128 stands for zero in the data rows.
What is the hidden score of each row? Scores go from 0 to 20, and 10 is about the middle.
[125 124  97 183  95 105 119 124] -> 9
[112  98  62  94  90  77  80 119] -> 19
[182 142 137 236 115 131 122 123] -> 0
[116 182  98 172  59 107 132 159] -> 9
[209 101 203 112 232 203 166  76] -> 0
[130 143 153 146 110 130 135 123] -> 8
[129 183 108 204 128 128 110 160] -> 4
[ 56 137 145 110  91 152 151 159] -> 18
[154 114 172  96 186 172 184  98] -> 6
[141 109 120  92 138 123 127 112] -> 12
[124 136 190 104 170 175 174 119] -> 8
[107 171 207 102 194 204 194 182] -> 7
[143 128 176 174 159 160 157 105] -> 3
[161 108 139 201 127 133 117  93] -> 3
[ 88 125  55 115  80  64  76 123] -> 20
[134 131  74 164  89  89  95 149] -> 11
[ 89 199 147 120  84 147 153 222] -> 12
[159  57 156  94 184 139 147  45] -> 9
[162 139  98 171 139  87  93 129] -> 6
[ 82 160  51 150  52  73  99 174] -> 17
[155 111 140 148 157 108 103 105] -> 7
[114 153 102 139 112 117 127 181] -> 11
[ 63 137  77  91  56  96 136 153] -> 20
[138 152  83 159  89  97 124 155] -> 9
[ 76 131 131  77 137 106 126 132] -> 19
[103  91 147  71 139 123 115 109] -> 18
[156 194 124 215 125 122 142 188] -> 0
[146 128 153 165 126 148 132  94] -> 5
[177  44 182  59 215 170 155  45] -> 8
[189 116 170 145 145 178 148  59] -> 1
[148  54 106  80 155  91  95  81] -> 15
[ 84 173  77 138  41  86  92 204] -> 17
[139 138  95 179 117 108 117 153] -> 7
[114 100  73 152  76  80  83 129] -> 15
[168 115 163 101 195 169 146 110] -> 5
[ 58 133 119  57 111 141 128 148] -> 20
[177  99 204  69 216 192 157  74] -> 5
[190 123 104 184  96  97 103 112] -> 3
[124 102 157  70 186 162 138 112] -> 13
[149 109 164 127 164 161 141  98] -> 7
[ 69 133 163 139 119 161 146 151] -> 14
[135 151 164 136 147 157 146 155] -> 6
[125 129  70 144  78  75  97 154] -> 13
[211 133 181 132 226 202 172  94] -> 0
[195  67 168  94 206 155 131  66] -> 5
[158  99 116 204 111 106  90  79] -> 6
[ 72 141 140 110 143 136 146 160] -> 15
[ 59 111 137  81 109 155 143 135] -> 20
[181  78 171 114 200 172 158  87] -> 4
[149 131 107 191 108 102 129 156] -> 5
[110 125 182 105 167 167 187 125] -> 9
[173 117 145 127 190 148 138  97] -> 4
[168  55 135  55 155 144 106  43] -> 13
[ 82 161 112  97  94 118 118 147] -> 17
[174  56 161 107 202 162 148  44] -> 6
[132 130 196 101 188 182 166 120] -> 7
[145 142 191  90 211 181 168 132] -> 6
[ 92 133 120  98 124 112 135 136] -> 16
[112 125  86 111 104  93  91 111] -> 16
[109 122 173  55 183 196 189 137] -> 12
[217  87 215 130 185 187 183  71] -> 0
[101 198 159 135  83 172 174 190] -> 8
[187 171 173 168 178 177 177 143] -> 0
[122 232 118 183  94 132 163 237] -> 4
[159 140 125 182 146 127 129 149] -> 3
[ 87 203 119 164  59 140 154 181] -> 10
[ 89 158 139  82 139 152 148 154] -> 15
[105 128 140  70 145 140 141 138] -> 15
[111 100 109 209  74 104  96 115] -> 11
[179 121 182 116 197 188 182 120] -> 1
[121  98 149  64 164 148 162 126] -> 14
[ 88  96 123  43 125 118 115 100] -> 20
[178 131 117 156 119 113 112  87] -> 4
[130 142 128 157 123 108 133 152] -> 8
[ 67 145 214 114 127 185 162 115] -> 13
[100  98 100  69 105 129  98 108] -> 20
[183 114 206 123 178 176 163  83] -> 1
[ 95 154 104 150  94 120 106 182] -> 13
[156 105 123 137 142 126 129 112] -> 8
[172  84 153 180 155 139 116  84] -> 3
[159 179 132 179 130 137 138 181] -> 2
[160 104 194  90 193 184 166  82] -> 6
[ 66 145 123  91  83 120 124 161] -> 19
[110 106  93  91  94  77 106 117] -> 18
[ 84 177  68 158  81  88 105 214] -> 14
[116 153 170  82 177 173 166 161] -> 10
[178  72 182  93 196 141 137  53] -> 7
[ 79 125 100 159  72  89  93 146] -> 17
[ 82  96 117  48 128 131 115 123] -> 20
[ 84 167  90 202   9  76 100 195] -> 13
[ 54 131 159  72 113 143 144 138] -> 20
[158 193 110 175  94 126 156 170] -> 2
[ 59 183 105 164  77 113 132 232] -> 15
[101 172 107 115 105 117 145 172] -> 13
[101 143  48 128  43  57  79 155] -> 18
[110 104 154 122 135 131 131  97] -> 13
[126  89 196 133 136 186 160  68] -> 8
[207 126 156 149 178 161 143 106] -> 0
[ 57 178  94 200  36 100 110 218] -> 15
[144 175 169 130 137 165 168 170] -> 4
[122 129 121 130 149 129 115 145] -> 11
[ 49 102 107  49  94 108 104 129] -> 20
[109 131 146 131 133 107  94 132] -> 13
[198 108  92 178 164 112  92 103] -> 2
[182 106  92 144 164 107  99  96] -> 6
[122 167 157 143 120 151 154 172] -> 7
[ 39  98 117  17  97 121 135 129] -> 20
[126 183 153 120 150 171 176 138] -> 6
[101 138 159 148 103 157 166 168] -> 10
[ 81 130 122  70 130 151 127 130] -> 18
[ 87  96  97 109 130 121 111 102] -> 18
[ 56 117  48 116  51  62  69 153] -> 20
[ 89 169 180  87 132 175 193 157] -> 12
[151 112  70 132 122  72  81 103] -> 12
[ 86 142 132 118 116 154 146 178] -> 14
[167  56 163 105 182 146 126  36] -> 8
[167 119 113 145 140 115 134 109] -> 6
[171  92 102 141 138 107 112  90] -> 7
[ 95 147 151 111 134 153 166 158] -> 12
[196  95  97 175 146  74 105 102] -> 3
[ 98 189  98 189  92 118 142 207] -> 8
[ 97 137  37 170  62  78  82 156] -> 15
[141  69 141  42 172 151 133  43] -> 15
[131 103 100 166  98  94  90 142] -> 11
[150  99 148 127 153 159 126  85] -> 8
[154 101  66 141  96  64  81  99] -> 12
[102  94 130  91 122 130 134 110] -> 16
[ 76 128 136 106 128 158 158 151] -> 15
[106 150 152 144 118 155 140 121] -> 10
[170 145 186 121 177 175 165  89] -> 2
[ 89 138  40 133  31  43  75 155] -> 20
[ 63 194  75 154  54 106 105 213] -> 16
[111 166 113 170  72 133 150 190] -> 9
[112 167 122 145 111 144 137 171] -> 9
[ 95 139 100 103 111 107 130 126] -> 16
[173 135 160 192 148 165 156 109] -> 0
[126 142 178  95 131 184 179 120] -> 9
[198 144 148 186 180 155 155 123] -> 0
[124 178 120 162 114 128 132 187] -> 7
[ 90 118 146  45 132 143 135 108] -> 19
[ 47 135 108 132  43  89  90 184] -> 20
[204 123 118 184 152 131 136 116] -> 0
[102 135 172 128 111 194 170 133] -> 10
[ 93 106 193 100 115 173 126  81] -> 15
[ 76 117 170  86 118 178 166 109] -> 16
[131 118 134 100 172 147 142 125] -> 10
[181 111 145 151 164 107 112 109] -> 4
[ 98 132 166 145 124 168 170 154] -> 10
[200 169 129 213 112 146 164 155] -> 0
[150 114  86 170 142 101 115 128] -> 7
[170 111 168 126 180 167 160  92] -> 3
[ 74 191  75 199  51  82 113 199] -> 13
[189 157 150 135 146 135 145 115] -> 1
[155 113 133 184  94 128 128 102] -> 5
[ 99  96 135  92 157 124 108  91] -> 16
[112 147 179 120 159 140 159 122] -> 9
[ 97 118 141  80 119 159 149 118] -> 15
[110 112 161 111 132 131 138  97] -> 13
[146  88  77  89 126  82  82  61] -> 15
[106 139  95 106  96 118 129 158] -> 15
[124 166 187  90 114 175 174 129] -> 9
[118 123  79 141  73  88 118 144] -> 14
[176  93 167 199 110 136  94  89] -> 3
[126 189 189 132 137 180 169 168] -> 5
[149 118  80 124  99  74  94 117] -> 12
[143 155  99 159 118 104 123 166] -> 7
[190 133 120 172 147 108 123 146] -> 1
[170 103 100 136 145 100 100  92] -> 8
[169 129 132 161 147 142 131 116] -> 3
[175 112 164 146 161 160 134  63] -> 3
[ 59 148 116  90 105 127 117 179] -> 20
[127 152 117 155 124  82 105 139] -> 10
[177 140 127 138 167 128 120 124] -> 4
[141  64 145  82 154 133 109  88] -> 14
[ 92 129  69 127  49  79  99 162] -> 18
[101  90 123  73 158 138 151 105] -> 16
[ 99 186 163 152 147 168 178 186] -> 6
[167 102 155 129 184 155 134  87] -> 5
[ 65 136 118  75  80 100 105 158] -> 20
[109 149  81 156  77  92  92 183] -> 13
[150 175 191 140 205 179 162 176] -> 1
[ 60 152  86 166  67  96 115 169] -> 17
[ 67 143 131  80 133 149 149 148] -> 18
[ 79 147 131  89 137 149 135 145] -> 16
[ 70 171 123 131 105 126 127 185] -> 15
[132 108 174  85 177 158 162 110] -> 10
[173  95 185  73 219 162 155  80] -> 6
[116 136 111 230  67 125 129 163] -> 6
[167 110  82 206 125  90  79 117] -> 5
[ 89 119  23 135  33  54  73 153] -> 20
[130 126 131 232  80 100  99 139] -> 6
[ 65 124 108 113  90 111 121 133] -> 19
[142  80 109 108 119 102  96  87] -> 14
[157 122 125  94 149 108 125 120] -> 10
[ 86 153 161 135 112 170 142 141] -> 12
[111 151  98 123 108 101 116 165] -> 13
[ 82 152  57 163  44  77 103 176] -> 16
[ 90 160 189 127 147 179 172 155] -> 9
[200 101 207 115 224 190 191  77] -> 0
[121 115 132  79 132 123 109 112] -> 15
[124  89 162  84 172 175 160  71] -> 11
[123 129 149  87 136 154 143 125] -> 12
[ 69 146  50 162  22  65  74 171] -> 20
[150 113 130 104 156 142 125  94] -> 9
[157 114  84 159 141  91 107 123] -> 8
[109 117 155 147 132 138 116 136] -> 11
[110 114  78 109  88  65  80 136] -> 18
[120 130  85 140 101  76  78 121] -> 14
[127 129 133  99 159 142 139 138] -> 11
[142 152 142 163 139 154 144 165] -> 4
[ 58 165 130 136  73 112 139 170] -> 16
[ 72 168  90 150  91  92 110 191] -> 16
[107 117 136  61 139 149 136 114] -> 16
[ 77 115 113 149  96 109  96 147] -> 17
[132 160 146 116 154 175 155 161] -> 7
[ 59 131 129 122 110 151 166 131] -> 16
[165 135 148 205 128 115  91 125] -> 3
[145 151 213  93 144 210 192  85] -> 5
[135  79 167 155 151 152 120  59] -> 8
[ 71 142 142 122 114 143 149 175] -> 15
[158  82  90 115 162 111 108  75] -> 10
[ 83 131 107  99 102 100 115 151] -> 18
[ 75 184 111 145  86 110 123 200] -> 14
[178  92  68 132 130  72  90  88] -> 9
[168  71 112  90 170 120 109  65] -> 11
[156 134 198  86 152 189 192 107] -> 5
[ 76 128 185 118 140 202 153 134] -> 13
[ 73  99 146  70 117 151 151 110] -> 19
[118 228 146 175  91 134 150 228] -> 5
[159 164 126 183 114 118 124 148] -> 3
[153 119  87 166 104 103  91 128] -> 8
[187 137 102 142 169 128 118 100] -> 3
[167 193 152 157 179 163 176 181] -> 0
[131 150  87 158 102  85 103 176] -> 10
[ 78 174 135  96 106 134 141 202] -> 15
[140 139 132 111 147 145 125 127] -> 9
[178 117 151 126 178 155 132  86] -> 4
[172 173 149 154 112 129 154 150] -> 2
[140 136 224 118 162 182 183 124] -> 5
[131 121 159 114 168 152 147 110] -> 9
[ 91 158 130 169  67 135 157 146] -> 11
[112 120 190 126 167 187 169 103] -> 8
[ 94 130 123  90 108 116 114 118] -> 17
[151 153 182 133 152 161 166 137] -> 4
[199 139 179 145 204 183 155  89] -> 0
[104 156 145 155  82 153 162 153] -> 9
[149 112  96 148 123 100 109 140] -> 9
[145 121 184 105 199 162 160 115] -> 6
[175 120  99 163 147 110 102 103] -> 5
[ 82 164 135 132 125 150 138 168] -> 13
[132 166 137 113 133 163 170 159] -> 7
[ 83 117  57  98  16  60  72 128] -> 20
[149  88 151  60 137 148 123  79] -> 13
[135 156  98 204  86  79 120 149] -> 6
[ 70 170  85 142  42  65 101 192] -> 18
[ 92 129 102  86 129 127 128 143] -> 17
[112  82 147  54 169 149 110  92] -> 17
[127 159  60 162 100  61  87 171] -> 11
[166  78 148 147 162 148 139  89] -> 5
[177 128 152 165 119 166 149 127] -> 2
[166  59  88  88 167  87  80  53] -> 13
[177 157 166 212 134 156 173 149] -> 0
[143 124 150 183 154 154 131 119] -> 4
[104 212 165 121 162 161 194 207] -> 6
[ 85 169  73 163  62  75  91 200] -> 15
[166  84 128  96 192 146 149  84] -> 8
[109 123 134  89 133 132 128 105] -> 14
[ 93 156 125 102 134 143 138 169] -> 14
[198  95 178 127 203 142 142  78] -> 1
[198 118 100 197 148  85 105 103] -> 1
[124 134 170  91 197 177 174 145] -> 8
[163  44 152  91 166 134 130  53] -> 11
[166 132  97 134 124 109 111 129] -> 7
[133 116 173 184  93 142 116 103] -> 7
[125 161 189  88 174 193 187 126] -> 7
[121 101 170 113 195 151 129 111] -> 10
[ 79 130  37 124  30  37  73 173] -> 20
[ 75 152 108  97  95 122 136 146] -> 17
[181 101 114 191  87 121  99 104] -> 4
[ 98 156 151 117 133 142 132 166] -> 12
[ 81 161 129 224  46 119 126 152] -> 10
[171 136 103 214 116  70 104 145] -> 3
[ 70 142  78 199  50  68  80 193] -> 16
[128  94 125  73 139 134 121  81] -> 15
[162 151 163 108 151 171 170 109] -> 4
[134 108  62 129 105  68  86 140] -> 14
[167 170 152 176 124 149 154 192] -> 1
[ 94 155 147 145 113 109 125 164] -> 12
[135  91 183 147 158 188 159  38] -> 6
[110 129  57 174  56  63  80 149] -> 14
[112 168  95 156 108 109 124 179] -> 10
[ 52 181 102 128  82 117 132 203] -> 17
[ 62 195 127 127 115 157 176 187] -> 13
[161  30 129  21 134 120  88  24] -> 18
[115  64  98  50 122  97 110  77] -> 20
[ 50 158  71 111  70  93 104 174] -> 20
[179 118 126 170 120 128 116 105] -> 3
[ 56 158  95 147  92  94 116 176] -> 17
[ 95 125 195 111 160 144 133 122] -> 13
[155 107 129 123 157 148 125 110] -> 8
[177 128 199 106 184 204 197  68] -> 1
[124 100  93  86 112  91  90  91] -> 17
[158 141 116 155 121 135 130 133] -> 5
[ 45 144  53  94   6  61  93 162] -> 20
[182 139 152 130 193 163 158 119] -> 1
[171 129  99 162 130  88 106 128] -> 6
[192  97  95 143 149 117 117  97] -> 5
[ 62 151 115  92 123 129 134 154] -> 18
[ 99 160  57 148  79  69  87 179] -> 15
[ 99 142 134 108 138 150 136 162] -> 13
[ 84 139 150 145 107 103 126 159] -> 14
[130 129 167 125 151 169 141 119] -> 8
[192 103 194 143 172 178 154  88] -> 0
[130 129 127 162 148 136 109 148] -> 8
[150  75 148  64 183 148 127  50] -> 12
[170 150 121 174 128  92 103 134] -> 4
[ 66 204  96 153  80 108 128 226] -> 14
[192 111 206 105 224 186 166  99] -> 1
[ 55 144 136  74 103 131 108 179] -> 20
[223 113 190 117 248 196 180  88] -> 0
[142 116  87 152 108  93  90 125] -> 11
[ 80 100 144 110 107 117 114 137] -> 18
[147  54 120  76 171 132 121  41] -> 13
[ 71 157  94 126  77 113 111 154] -> 17
[196 116 103 202 125  88 109 119] -> 1
[135  93 110 138 140 108 105  96] -> 11
[ 99 112 160  58 184 165 136 107] -> 15
[146  43  99  59 153 103  89  31] -> 17
[107 122 183 141 152 181 162 122] -> 8
[138  78 131  68 162 134 128  85] -> 14
[182 157 111 157 166 130 138 154] -> 1
[149 102 140 102 140 146 141  84] -> 9
[ 89 161 187  82 167 190 176 162] -> 12
[106 183  86 149  84  81 126 183] -> 12
[117 124 131  98 139 140 108 118] -> 13
[176 111  99 188 112  79  96  74] -> 5
[112 124 117 146 108 105 120 120] -> 12
[167 183 150 176 159 143 185 182] -> 0
[159  83  91 124 110  88  72  72] -> 12
[ 94  82 130  67 144 118 114  91] -> 19
[147  84 141  65 179 158 152  68] -> 11
[ 75 149 110 203  37  59  83 185] -> 15
[172 112 200 101 169 165 173  49] -> 4
[197 111 169 223 122 153 133  97] -> 0
[179  85 134  97 178 138 118  73] -> 8
[167 113 100 151 128  88  94 128] -> 8
[176  78 144 114 152 131 130  74] -> 7
[ 90 134 180 123 144 205 156 142] -> 11
[194 143 185 131 221 200 174 126] -> 0
[ 86 139 170 104 108 179 166 130] -> 13
[166 119 213 105 190 192 171  95] -> 3
[172 115 157 135 196 152 156  86] -> 3
[ 92 166 162 182  65 147 138 126] -> 9
[ 57 121 134  80  92 143 133 130] -> 20
[145  86  58 154  72  58  72  96] -> 14
[ 70 174 172 157 119 156 163 177] -> 11
[124 116 177  71 190 166 158 114] -> 11
[ 90 167  89 139  73  93 133 196] -> 14
[ 67 122  65 143  74  97  97 150] -> 19
[116 137  74 166  79  70  89 144] -> 13
[ 59 149  97 101 112 105 115 184] -> 20
[119 121 155  73 175 170 155 126] -> 12
[127 122 129  83 159 128 144 111] -> 12
[105 138 142 138 116 143 131 161] -> 11
[119 117 205 127 161 185 165 110] -> 8
[195  68 172  52 213 167 135  47] -> 7
[183 152 188 131 150 189 161  99] -> 0
[108 189 135 133 113 156 165 174] -> 8
[ 72 133 127  42 112 142 135 126] -> 20
[131 154 199 156 159 174 185 122] -> 3
[188  63 144 109 172 128 111  48] -> 7
[181 138 160 222  82  99  94 108] -> 1
[163  90 128 130 166 110 126  85] -> 8
[105 117 117  60 139 112 122 116] -> 18
[190  73 151 101 215 152 132  66] -> 5
[181 157 181 167 138 147 159 146] -> 0
[105 176 166 111 154 168 166 178] -> 9
[117 144 165 103 178 162 167 144] -> 9
[ 89 175  83 229  60  68 111 206] -> 10
[114 188 146 141 165 166 179 173] -> 5
[140  91  71 107 115  71  84  95] -> 15
[ 38 145 123 178  65 135 127 162] -> 17
[104 177 166  74 185 169 170 176] -> 11
[133  41 107  60 156 106  95  56] -> 18
[164  90 136 192 126 119 102  63] -> 5
[128 120 146 138 133 141 122 105] -> 9
[162 156 126 179 132 101 130 138] -> 3
[120 117 158 127 142 166 162 110] -> 9
[ 71 163 140 128 126 142 152 188] -> 14
[ 69 202  88 142  81 117 129 211] -> 14
[166 132 182  67 172 205 175  99] -> 6
[169 104  99 149 117  90  79  80] -> 8
[ 94 142  72 119  79  69  98 150] -> 18
[ 73 132 100  88  62 113 129 157] -> 20
[147 139 124 164 131 136 132 144] -> 5
[ 39 116  70  55  87  98 103 146] -> 20
[144 131 127 165 119 119 121 128] -> 7
[191 189 118 194 158 109 143 191] -> 0
[126 123 167  66 183 151 164 106] -> 11
[118 176 203  96 161 190 182 152] -> 7
[152 165 143 141 138 135 161 122] -> 4
[ 47 165  92 147  65 103 100 186] -> 19
[129  89  78 125 102  77  92  98] -> 15
[ 72 161 122 111 109 115 142 167] -> 16
[152 158 186  90 146 179 188 156] -> 5
[ 40 107  99  18 107 124 104 121] -> 20
[ 98 160 130 110 109 133 144 145] -> 13
[194 141 178 131 222 179 159 112] -> 0
[ 66 188 143 167  79 166 151 186] -> 11
[ 87 204 139 162  81 126 154 199] -> 10
[144 179  88 206  81  89 129 188] -> 4
[135 163 112 195 122 108 127 163] -> 5
[179 109  88 155 136 100 103  98] -> 6
[152 113 176 147 172 188 147  73] -> 4
[174 111  66 134 120  67  98  93] -> 9
[146 105 169  83 185 167 150 104] -> 9
[182  85 169 136 181 147 151  61] -> 3
[175 120  86 158 155 107  94 115] -> 5
[144 139  88 146 116 102 113 149] -> 9
[194 156 153 126 150 147 147 121] -> 1
[163  83 149 134 128 151 151  69] -> 6
[172 121 157 149 143 137 125  96] -> 4
[174  70 166  76 203 148 128  55] -> 8
[ 79 151  72 130  84  94 103 184] -> 17
[111 124 186  84 188 206 192 114] -> 9
[ 97 119 213 118 119 183 156 104] -> 11
[ 91 139 137  96 101 149 151 135] -> 15
[ 58 167 138 114 112 141 154 170] -> 16
[100 149 124 119 116 135 131 180] -> 13
[169 105  73 138 117  97 102 119] -> 9
[107 111 132  61 144 148 147 112] -> 16
[139  79 139  65 150 145 124  73] -> 14
[169 118 125 134 165 129 102  84] -> 6
[ 93 182 118 171  86 131 125 149] -> 10
[130  88 131  54 143 112 128  87] -> 16
[ 65 190 107 170  75 120 123 201] -> 13
[ 62 168  68 159  56  60 102 207] -> 18
[133 167 102 202  82 104 121 167] -> 6
[149 119  74 173  84  61  97 144] -> 10
[156 128  90 142 135  84  94 139] -> 9
[123  98 110 103 141 122 126  85] -> 13
[137  75 135  73 166 140 127  71] -> 14
[161  68  83 118 115  64  69  64] -> 14
[ 78 137  53 155  36  56  68 153] -> 19
[133 124 187 107 160 193 171  83] -> 7
[126 103 130  49 173 142 136 100] -> 15
[108 145 108 205  96  86  97 173] -> 10
[179 139 108 203 110  97 102 133] -> 2
[176  77 176 136 125 105  83  52] -> 8
[146  86 123  96 127 123 104  70] -> 13
[173  98 148 162 150 118 102  81] -> 5
[192  97  97 121 161 121 111  98] -> 6
[179 100 138 103 165 124 137  79] -> 7
[117 177 168 134 163 185 170 156] -> 6
[ 84 153  52 142  45  63  68 180] -> 19
[177 150 118 188 157 135 134 136] -> 0
[131  99 115 112 152 134 105 116] -> 12
[123 149 108 141 116  91 126 167] -> 11
[177 168 140 166 102 135 147 111] -> 1
[ 80 154 169  86 153 155 152 170] -> 14
[189 140 152 156 184 142 163 104] -> 0
[108 131  96 187  74  99 115 144] -> 11
[170  82 161 144 144 147  99  39] -> 6
[ 96 173  76 162  69  86 116 216] -> 13
[126  94  84  92 102  86  87 105] -> 17
[ 81 119 164  79 128 188 131 129] -> 17
[202 101 169 107 203 175 147 103] -> 2
[111 115 100 100  86  99 116 132] -> 16
[144 121 177  76 202 181 175 111] -> 7
[157  74 120 160 128  90  96  54] -> 9
[121  91 102  61 156 107 107  97] -> 17
[ 84 150 118  81 131 144 152 158] -> 16
[ 61 171 142  51 122 160 155 161] -> 19
[133  73 158  52 190 141 146  73] -> 14
[129 108 135  76 173 124 139 112] -> 13
[ 69 158 135 172 114 154 180 200] -> 11
[ 51 125  88  28  94 103 107 126] -> 20
[120 115  91 149 118  95  91 105] -> 13
[157  96  96 119 124 116  96  83] -> 11
[150 135  74 166  61  83  89 145] -> 10
[144  63 142 112 129 120 112  51] -> 12
[ 60 197 106 170  77 112 124 208] -> 14
[150 100 118 103 170 135 120 104] -> 10
[ 71 110 144  56 125 139 126 139] -> 20
[ 84 179  56 159  32  63  83 186] -> 17
[ 74 141 135  71 115 132 140 129] -> 18
[151 153 125 178 112 126 118 149] -> 5
[212 101 186 110 198 168 147  61] -> 0
